(in the rows, 128 means zero)
The rows below fall into families. The same turns and mirrors carry the whole set onto itself and the rows of a family onto each other. For each named row, which other rows are in its family? Write them in the order they are listed.
These 32 rows form 4 families of 8 rows each.
J897: [116 114 156 153 138 145 175 119  79 114 120 123 107 119 122 127 114 109
 102 133 140 105 118 121]
J461: [112 119 147 158 142 148 176 115  67 114 124 135 112 112 148 128 112 124
 112 137 160 113 142  99]
J89: [ 94 109 142 173 150 128 131 108  86 124 139 146 142 125 141 119 126 161
  97  97 128 125 149 131]
J707: [ 94 129 162 171 110 134 127 125  74 120 128 112 134 152 122 108 121 144
  93  91 151 112 127 130]
J418: [131 139 132 139 113 132 117 129  91 125 134 125 151 142 145 140 127 159
 122 132 139 115 142 114]
J905: [108 122 141 175 136 134 144 102  89 132 145 135 143 148 134 113  95 159
 111 105 136 112 135 142]
J751: [102 139 129 156 124 129 125 153  89 105 135 125 149 112 132 117 144 176
 100 122 141 113 143 124]
J141: [121 114 153 173 132 116 124 110  76 113 132 141 138 143 144 128 110 139
 113 105 144 123 152 126]
J365: [ 98 132 151 173 125 139 142 103  94 130 147 128 138 150 125 101 100 158
 110 109 139 111 131 149]
J660: [130 122 130 136 144 141 174 125 101 115 148 110 145 103 134 127 136 126
  98 134 135 146 143 105]
J907: [ 88 129 170 160 104 129 130 123  83 121 154 110 137 143 141 108 124 140
 100 100 148 106 136 138]
J863: [129 110 119 140 154 138 163 121  94 110 162 117 126 108 134 114 141 124
 104 123 137 144 134 108]
J211: [108 103 161 146 154 126 183 126  88 125 143 119 117 116 121 108 127 117
  92 112 142 113 116 121]
J962: [115 141 146 128 116 158 182 116 109 102 153 107 120 121 136 105 141 146
  88 129 159 121 134 116]
J204: [112 138 144 131 119 157 175 122 107 101 140  99 144 113 123 126 140 122
  98 145 135 132 136 111]
J589: [124 131 109 150 117 134 115 128  82 118 137 127 136 140 153 142 128 147
 116 119 145 113 137 116]
J313: [145 126 124 142 138 148 177 103  99 110 147 127 121 114 146 124 122 144
  91 128 155 137 147 105]
J723: [118 113 148 176 133 120 124 119  71 120 125 132 140 148 131 124 111 148
  95  85 149 125 135 121]
J796: [106 102 162 147 148 112 183 120  90 111 154 129 132 112 137 107 129 112
  93 111 144 119 137 119]
J544: [116 140 148 133 121 118 116 131 102 127 151 118 149 136 136 108 146 165
 117 122 137 122 141 122]
J854: [111 136 155 162 119 133 189 118  78 109 128 144 122 104 135 117 118 126
 103 122 161 124 114 112]
J644: [110 114 138 128 148 147 177 113  91 107 160 116 118 125 131 131 124 160
 100 140 136 135 138  93]
J300: [ 84 121 170 145 144 136 183 121  82 114 146 121 119 111 133  93 138 135
 103 121 162 111 139 109]
J599: [106 127 145 127 134 159 170 111  94  98 155 107 114 130 125 127 126 156
  98 149 135 129 138  97]
J410: [101 138 136 140 120 125 117 129 107 106 150 118 144 141 132  97 155 154
 109 108 150 117 134 124]
J283: [118 121 131 159 131 124 127 134 117 118 157 136 154 120 144  96 137 172
 105 106 134 112 130 119]
J763: [117 137 128 165  99 152 121 132 104 111 132 133 141 126 145 123 117 159
 115 131 132  94 126 119]
J927: [106 125 134 129 113 166 173 126 103  92 140 108 127 131 133 125 139 120
 109 136 137 116 123 114]
J877: [107 127 154 159 120 143 167 110  78 108 131 122 113 112 130 124 111  99
 100 140 142 107 131 121]
J135: [ 72 129 151 170 110 153 129 108  83 117 126 129 135 136 136 123 125 152
  95 112 132 103 138 138]
J633: [108 133 156 160 126 123 191 125  81 119 136 139 121  98 135 108 126 131
  99 115 162 130 114 114]
J75: [110 136 124 157 121 131 126 151  86  99 124 132 148 115 135 130 133 171
 106 126 140 111 148 122]

The rest of the family of J763: J461, J89, J962, J313, J300, J283, J135
The rest of the family of J141: J907, J863, J589, J796, J410, J927, J877
The rest of the family of J707: J897, J418, J660, J211, J204, J723, J544

The rows below fall into families. The same turns and mirrors carry the whole set onto itself and the rows of a family onto each other. For each named row, which other rows are in its family? Write them in the order they are listed.
These 32 rows form 4 families of 8 rows each.
J968: [143 105 150 135 129 149 132 139]
J630: [185 110 138 109 130 140 107 129]
J753: [139 126 111 112  98 136 115 125]
J212: [160 108 156 119 152 151 115 127]
J183: [134 126 133 109 154 146 104 116]
J596: [160 114 156 119 152 153 113 134]
J893: [162 104 130 131  97 139 120 136]
J861: [157 131 122  98 121 133  97 109]
J620: [140 123 115 118  95 139 113 124]
J949: [156 127 115 102 123 135  93 108]
J435: [141 105 153 130 125 142 133 145]
J171: [155 108 149 121 158 149 111 128]
J720: [118 126 134 118 122 148 134 122]
J193: [133 137 136 103 148 150 106 118]
J759: [167 106 133 128 104 131 125 139]
J287: [164 105 133 129  99 139 122 141]
J179: [142 109 152 132 128 148 138 140]
J421: [184 105 136 118 126 138 102 125]
J698: [164 102 136 128 100 138 125 135]
J187: [117 131 132 117 123 143 131 125]
J351: [141 128 112 114  99 129 116 122]
J977: [160 125 125  97 121 132  96 108]
J569: [132 130 132 104 153 145 104 116]
J174: [115 128 133 114 121 142 126 129]
J401: [138 124 116 114  97 135 117 117]
J411: [139 107 152 129 126 151 141 136]
J165: [159 132 117  93 126 137  98 112]
J945: [182 107 142 109 124 135 101 119]
J618: [133 129 136 102 150 148 106 110]
J314: [184 109 142 113 124 136 103 124]
J963: [114 125 130 120 124 147 125 122]
J756: [161 110 152 119 156 148 110 134]

The rest of the family of J174: J630, J596, J435, J193, J759, J351, J165
The rest of the family of J179: J753, J861, J287, J187, J569, J314, J756

The rows below fall into families. The same turns and mirrors carry the whole set onto itself and the rows of a family onto each other. For each named row, which other rows are in its family? Write them in the order they are listed.
These 30 rows form 10 families of 3 rows each.
J285: [164 159 120 128 125 131 102 150 116 126 132 132 125 128 125 141 137 108
 111 130 135 147 133 115 143 134 111 132 136 139 145 128  91 121 127 157
 179 118 142 109 133 127 120 157 105 152 154 102 176 135  96 125 145 146
 132 135 152 115 111]
J702: [165 124 122  87 116 125 126 130 155 140 113 126 133 142 148 111 147 132
 128 129 157 136 139 114  80 131 113 154 143 150 123 125 117 124 133 142
 138 105 128 140 142 118 124 157 134 110 133 100 170 138 101 135 147 163
 156 133 142 166 112]
J912: [163 159 117 118 129 116 107 149 109 126 128 140 136 134 128 137 136 100
 119 117 146 151 140 123 138 128 112 126 133 141 144 120  90 121 131 160
 169 125 141 109 142 130 115 148 114 146 148 104 183 140  87 129 136 138
 129 146 157 128 124]
J622: [140 154 112 106 129 152 130 138 134 126 133 142 105 128 129 116 151 114
 123 130 133 150 133 127 141 149 111 168 130 128 141 145  99 123 121 133
 177 123 121 108 175 114 127 136 144 132 140 118 145 101 144 108 124 152
 139 158 131 130 152]
J867: [162 139 127 110 157 129  81 161 134 110 124 117 113 142 120 122 150 139
 136 144 137 154 121 135 101 154  99 156 140 152 121 120  94  96 132 120
 165 127 134 128 143 145 128 136 143 115 142 115 162 102  98 149 162 135
 141 129 161 135 115]
J535: [138 148 106 138 150 120 122  99 131 136 108 140  83 120 112  98 160 108
 125 119 104 156 142 125 122 168 134 140 124 149 133 115 106 108 104 161
 157 124 120 119 167 137 128 164 117 131 144 131 168 135 127 120 129 126
 158 133 152 126 116]
J47: [141 154 131  91 117 121  86 120 109 149  97 126 123 105 138 138 152 120
 111 120 139 127 123 116 110 161 149 146 138 126 133 127 107 105 143 122
 191  89 122 128 142 117 106 133 117 115 154 129 168 122 134 154 133 142
 126 150 130 143  86]
J643: [133 150 104 135 156 117 125  99 127 134 105 142  89 123 115  98 156 106
 124 116 108 160 143 127 125 166 132 141 124 148 136 111 103 109 104 162
 153 125 118 117 171 137 129 158 122 128 140 127 168 139 124 122 126 123
 156 136 152 130 116]
J673: [155 130 144 101 149 150 105 129 127 161  90 122 113 142 118 109 147 137
 120 107 148 143 172  96 129 168 111 132 123 155 116 129  94 130 107 118
 168 107 143 116 151 120 130 155 130 117 155 117 154 134 149 108 144 139
 121 119 129 139  83]
J495: [162 127 125  91 119 132 130 129 153 136 111 122 131 139 147 115 142 137
 120 133 155 141 136 108  86 129 110 159 147 146 126 124 116 126 128 142
 137 100 130 138 143 118 128 158 129 111 134  93 167 141 106 132 151 165
 159 128 139 162 106]
J345: [137 148 104 133 152 114 121 101 130 137 108 144  88 124 114  95 159 105
 129 117 107 154 146 130 120 167 134 137 122 151 131 113 106 108 106 162
 155 126 119 119 168 137 125 162 123 129 144 131 171 136 121 124 123 124
 155 139 153 129 120]
J727: [157 140 126 106 160 125  87 162 128 107 120 123 121 144 121 121 148 136
 136 137 141 159 122 137 104 152  99 156 141 152 124 115  90  97 132 122
 162 128 135 127 149 145 126 129 147 115 137 111 162 107  98 149 159 130
 143 133 161 140 117]
J507: [153 134 137  91 154 131 109 128 120 160  86 131 127 149 122 105 143 124
 128  94 158 149 177 108 127 160 111 126 121 156 116 122  90 129 112 122
 159 114 143 113 160 123 124 143 142 111 146 118 161 138 139 114 132 129
 117 131 134 155  95]
J145: [175 154 114 123 120 123  94 149 119 133 138 137 126 131 125 134 146 105
 123 127 138 137 139 127 132 134 116 120 127 146 134 130  98 119 134 158
 180 128 139 114 132 127 113 159 112 150 155 114 184 131  85 131 138 145
 126 144 157 121 124]
J360: [171 128 109 131 117 128 112 125 127 148  87 142 126 138 132 121 137 129
 155 121 127 122 138 134 137 145 149 110 106 136 153 134 137 116 130 112
 182 111 133 124 164 110 127 141 150  82 150 132 159 135 129 129 150 115
 154 142 142 140 114]
J590: [171 144 114  91 134 124 116 133 128 140  86 142 112 147 132 126 153 110
 136 134 136 160 127 120 115 162 141 137 141 146 139  99 118 111  99 151
 162 112 143 129 129 117  91 108 120  85 126 101 164 134 113 136 144 107
 135 135 154 173 111]
J79: [149 127 114  81 122 132 117 107 142 147 121 171 133 136 100 114 153 135
 122 120 124 144 139 123 137 158 140 135 120 154 145 156 117 106 126 145
 152 125  88 134 167 121 151 130 139 114 156 121 157 120 111 129 150 132
 138 141 114 147 129]
J246: [183 136 115  99 121 137 102 132 141 150  97 138  95 139 129 124 167 117
 140 148 123 143 125 118 111 171 146 132 136 150 128 113 130 107  99 147
 175 111 142 135 115 115  92 123 114  89 138 112 163 121 114 137 148 117
 130 130 155 161 109]
J177: [143 153 109 102 130 143 129 138 133 128 132 147 110 132 132 113 151 111
 127 121 138 150 137 134 136 146 112 162 129 131 140 141  98 123 124 135
 173 128 122 109 178 115 123 130 151 130 138 120 149 103 138 112 119 146
 137 165 132 135 160]
J790: [168 124 124  92 115 135 123 130 158 140 116 122 126 136 148 113 148 137
 125 136 153 132 137 111  82 133 112 156 143 148 121 130 121 125 130 141
 140 102 130 140 139 116 127 163 128 113 136 102 168 135 103 134 152 166
 156 127 141 160 108]
J205: [159 133 114 132 126 127 122 125 120 139  78 140 135 139 132 125 124 129
 144 117 133 135 135 127 146 140 144 118 117 128 163 125 129 119 125 114
 175 104 134 118 170 114 134 134 146  82 145 117 154 144 135 125 150 112
 158 137 138 143 106]
J956: [154 142 128 109 161 131  86 161 130 106 119 118 116 141 121 125 145 140
 131 143 139 161 119 131 108 153  97 159 144 149 128 118  90  96 128 121
 163 124 135 125 147 144 129 133 141 116 140 106 159 108 103 147 162 133
 143 127 160 137 112]
J362: [166 145 122 102 131 145 114 133 137 139  90 130  99 138 129 134 152 122
 125 150 124 157 121 105 124 167 141 148 146 141 142 105 120 112  91 145
 171 101 143 127 121 115 101 120 106  93 133  94 155 128 127 133 156 117
 140 121 149 159  96]
J675: [142 132 118  80 126 132 126 108 137 140 114 168 138 137 101 121 143 135
 114 118 127 151 135 117 146 153 136 143 127 149 154 150 110 108 123 146
 147 120  89 130 171 121 155 126 136 113 152 111 155 125 116 126 151 130
 141 137 110 148 124]
J980: [148 151 109 106 124 150 122 138 139 131 137 145 102 128 130 113 156 113
 128 129 132 143 135 133 135 149 113 161 126 131 135 148 104 120 124 132
 179 129 120 111 173 114 126 139 148 131 144 125 149  95 137 110 122 152
 136 162 134 129 157]
J898: [164 131 116 140 119 142 114 127 127 144  88 134 119 131 129 127 131 136
 145 130 122 127 133 123 145 147 146 123 114 130 159 134 134 119 124 111
 184 103 134 122 159 111 138 147 138  87 151 121 152 137 139 124 158 122
 158 130 136 132 101]
J195: [167 126 135  96 143 140  95 127 130 170  94 131 113 148 120 101 156 131
 135 104 150 132 179 110 118 168 115 119 114 162 107 133 101 126 115 119
 168 117 142 120 151 121 122 155 140 114 154 132 161 128 133 116 135 136
 113 131 136 147  94]
J923: [145 129 118  85 123 142 119 108 144 144 117 164 127 132  99 121 150 140
 114 127 119 145 134 113 145 159 137 144 125 151 150 158 117 106 121 145
 154 119  88 134 164 121 158 136 132 116 157 117 152 118 119 125 157 136
 141 134 111 140 120]
J989: [143 152 129  87 118 116  85 119 107 150  96 131 131 109 141 134 154 114
 115 114 143 128 126 123 105 159 150 142 136 128 130 125 109 104 147 124
 189  94 123 128 148 116 103 128 124 112 152 132 172 124 129 157 126 140
 126 156 130 147  94]
J697: [135 155 132  89 122 115  90 120 104 146  92 127 132 109 141 139 146 115
 110 115 144 133 126 116 110 156 147 147 141 124 137 120 105 105 143 124
 185  91 123 124 148 117 105 125 120 113 148 124 169 128 132 156 129 139
 129 154 129 149  88]

The rest of the family of J145: J285, J912
The rest of the family of J177: J622, J980
The rest of the family of J790: J702, J495
The rest of the family of J673: J507, J195
The rest of the family of J590: J246, J362
The rest of the family of J727: J867, J956
The rest of the family of J535: J643, J345

The rows below fall into families. The same turns and mirrors carry the whole set onto itself and the rows of a family onto each other. For each named row, which other rows are in its family? Write them in the order they are listed.
These 20 rows form 4 families of 5 rows each.
J997: [146 118 141 124 131 111 137 157 126 124 123 133 147]
J379: [123 169 117 159 123 104 154 139 139  99 133 131 144]
J151: [143 143 122 118 112 102 127 152 165 106 151 154 124]
J276: [139 123 148 139 134 120 141 152 133 130 131 128 146]
J199: [139 151 140 127 138  98 114 105 135 120 128 139 118]
J391: [143 152 121 110 112 103 119 156 171 108 136 147 124]
J870: [121 162 116 164 128  92 139 133 138  90 129 125 139]
J608: [126 168 125 159 119  90 143 135 143  95 132 135 152]
J194: [142 160 131 129 136 106 120 104 137 109 119 135 111]
J513: [142 127 141 134 127 127 136 162 127 132 125 138 142]
J399: [147 132 105 164 124  99 119 160 125 119 116 153 114]
J664: [139 144  92 156 136 109 124 158 122 121 118 153 122]
J876: [154 142  99 158 140  97 117 155 129 126 128 158 113]
J217: [132 159 135 132 143  99 114 111 140 126 123 137 111]
J440: [142 156 137 130 134  90 112 113 144 115 127 125 114]
J705: [153 143 101 162 137  96 125 153 130 120 113 162 115]
J37: [128 165 110 160 116 100 132 135 130  93 137 128 154]
J395: [152 148 128 108 108 101 132 155 156 113 147 141 122]
J90: [145 123 143 136 137 121 139 154 134 126 128 140 157]
J831: [142 147 117 112 116  92 133 158 164 112 149 149 120]

The rest of the family of J194: J997, J391, J399, J37
The rest of the family of J440: J870, J513, J664, J395

